In the data rows, the value 128 means zero.
Some points, one per row:
[169 152 138 246  29   0   0  82  94 156  92   3 255  67  73 137]
[ 94 142 104  36 163 172 168 188 171 114 138 131  84 173  86 151]
[142 126 162 210 103  46  87  64  77 146 137 142 151  70 149 132]
[170 185 139 163  41  46  35 121 124 130  81  40 235 123  68 145]
[118 131 118 190  68  84  71 119  95 116 132  97 141 120 113  88]
[128 143 108 126 127 181 169 125  81  76 141 172 113 156 130 116]
[108 138 117 150 106  97  82 117 100 111 120  97 146 122 102 138]
[142 152 138 172 136 146 151  97 117 122 104 175 122 121 178 114]
[156 153 134  88 116 133 111 131 162 115  92  70 164 115  98 149]
[122 142 143 155 107  91 120 138 134 133  99 102 143  96 131 148]
[121 173 118  97 100 164 153 114 129  70 122 157 120 150 148 101]
[159 127 153 255  63   0   0  43  50 190  97  58 244  56  75 127]
[120 132 117 198  70  54  47 109  87 104 123 146 193 124 111 100]
[135 103 114 255  66   5   0  90  31 130 136  66 232  60  81  62]
[158 111 115 183 116  44  83 112  81 157 101  79 140 100  93  95]
[119 104 181  94 167 218 255 149 111 144 159 239   3 128 172  82]
[131 126 114 182 135  80  54  72 108 141 146 140 133 135 144 124]
[ 80 136  86 111 110 166 101 154 115  55 158 171 126 212 141 102]
[131 129 112  93 164 225 225 173 154 132 129 210  43 154 176 131]
[122 130 131   0 200 255 255 170 182 101 122 194  53 151 171 158]
[187 143 168 255  29   2  16  49  53 177  87  25 255  47 105 104]
[119 142  92 134 129  81  80 153 110 131 155 129 154 164 106 127]
[109 104 123 184  78  85 108 151 117 155 122 133  99 150 128 119]
[112 149  89  79 108 117 129 148 166  92 135  80 130 167  74 152]
[158 150 146  88 148 169 197 127 188 127  98 103  84 124 135 175]
[138 153 137  52 105 129 129 130 161 101 116  68 157 130 107 166]
[114  81 137 178 149 129 138  90 118 153 145 153  82  96 127 101]
Then 16 other points, each followed by its number:
[161 147 145 195 119  65  91  69  92 127 110 167 160  85 140  96] 0
[134 124 130  60 180 230 243  97 178 126 121 160  54 144 203 124] 1
[122 137 156 164  77  88  62 111 108 117 102 115 164 142 154 127] 2
[161 121  95 104 142 108 103 159 133  95 128  88 161 137 109 138] 3
[148 150 148  66 181 155 174 140 141 122 135 132 106  99 145 157] 4
[ 64 117 125  84 121 159 127 160 109  87 152 163 116 149 168 112] 5
[151 143  92  41 188 164 190 117 131 132 147 148  89 130 131 164] 6
[166 155 114  66 125 195 165 133 161 120 116 140 115 168 123 143] 7
[125 155 164 110 144 218 255  81 121 134 115 212  55 133 231 123] 8
[107 155  94  49 156 158 122 168 171  84 124 118 151 193 124 139] 9
[138 121 153 255  78   5  26  98  76 167 135  88 177  77 105 137] 10
[155 114 138 221 147 100 149  63  57 165 144 185  96  61 176 121] 11
[ 83 151  95   6 178 216 162 210 202  96 130 144  91 193 143 171] 12
[167 137 115 118 172 133 156 130 145 145 123 110 133 105 100 189] 13
[135 133 149 184  82 128 118 116  93 115 124 141 148 145 142 127] 14
[126 102 101 176 101  86 102  91 111 161 134 155 118 105 130 129] 15
Which of these numbered points is nearest to each point below, ignoring the direction in which the first points spread most? Its number follows each.
[146 161 162 182 138 162 190  84  91 121  89 194  66 106 222  78] > 8
[146  79 177 163 160 117 167 100  90 168 139 175  67  85 125 134] > 11
[107 137 139  74 149 180 143 172 187  77 132 163 105 173 168 139] > 2
[164 163 139 189  52  54  46  98 112 127  87  71 243  89 103 118] > 7
[ 84 128 125 172  90  87  26 163  98 107 150  95 177 144 135  96] > 5
[ 95 144 127  31 164 229 188 185 165 118 136 129  84 172 138 187] > 12
[115 164 155  93 114 157 143 103 153  92 115 153 124 137 163 114] > 2
[122 160 114 119 128 141 143 132 145 129 140 133 154 151 109 158] > 7
[141 165 136 229  19   7   0 116  90 112  92  59 255 116 101 125] > 2
[137 160 175 166  88 125 141  67  91 126  78 128 142  97 188 133] > 8
[131 113 152 176 160 126 168 111 118 112 120 189  97  98 180  91] > 0
[143 150 122 153 159 137 178 105 121 179 128 113 125  64 107 144] > 13
[156 166 103  40 131 138  95 154 171 118  95  17 188 136  54 169] > 12
[110 162  85 107 107 175 126 129 131 111 133 113 140 136 113 156] > 7
[129  93 144 210 115  38  67 115 104 128 130  97 132 106 121 135] > 10
[172 145 110 159  98  62  43  94  84 163 105  68 225  62 102 205] > 13
[105 190  86  31 119 189 136 155 162  75 118 115 163 186 133 130] > 9
[147 156 138  24 181 200 225 169 199 124 109 117  92 132 124 172] > 13
[141 115 142 156 153 146 160 115 106 141 122 184  86 118 174 103] > 0
[129 116 108  33 183 177 170 193 169 108 152 125 100 162  98 159] > 3
[134 162 151 132 117 149 113 113 129 118  97 122 173 125 157 118] > 2
[137  89 167 162 171  86 126 143 108 158 135 153  84 120 131  91] > 10
[129 176  64 107 128 127  92 166 141 100 134  62 194 146  83 144] > 9
[ 74 113 143 180  83  87  30 135 121  95 137  99 146 123 130  89] > 5
[ 69 117  85  33 192 241 223 189 162  72 168 234  28 220 168  84] > 5
[118 160  91  71 158 167 172 180 190 128 134 159 106 169 134 160] > 12
[200 141 170 255  83   0  10  45  69 186  97  18 255  20  77 169] > 13
[137  81 181 229 128  26  66 133  90 222 148 134 143  83 116 105] > 10
[129 102 148 111 168 150 190 141 154 161 143 151  83 130 135 150] > 10
[184 171 117 255  75   0   0  13  64 201 121  62 235   5  68 105] > 6
[ 80 142 133 191  85  84  66 136  73 141 134 125 153 141 131 113] > 5
[153 186  81  89  79 115  97 161 174  82  86  67 199 112  93 160] > 12
[144 112 101 149 105  50  54 125 130 125  97  45 199 120  91 142] > 3
[105 107 116   0 210 255 255 235 229  50 120 172   5 219 152 173] > 3
[115 106  96  10 190 204 218 150 201 143 140 159  87 169 143 150] > 6
[171 138 109 175  90  45  33 104  94 133 110  74 218  87  78 153] > 3
[ 72 143 128  19 152 218 209 148 165  60 140 197  52 211 173 145] > 2
[ 96 162 130 131  88 115 110 132 104 110 128 146 143 150 121 117] > 2
[149 107  71 114 140 113  88 124 160 133 132 104 104 133 138 118] > 3
[146 145 175 139 151 180 187  96 146 130 113 146 103 104 160 128] > 1
[124 148 128 225   0   0   0  71  74  87  90  29 255 113  90  85] > 2
[ 94 137 100  54 146 179 147 169 150  87 135 137 120 191 118 155] > 9
[121 153 115  64 125 171 128 166 166  94 126 131 124 152 140 128] > 9
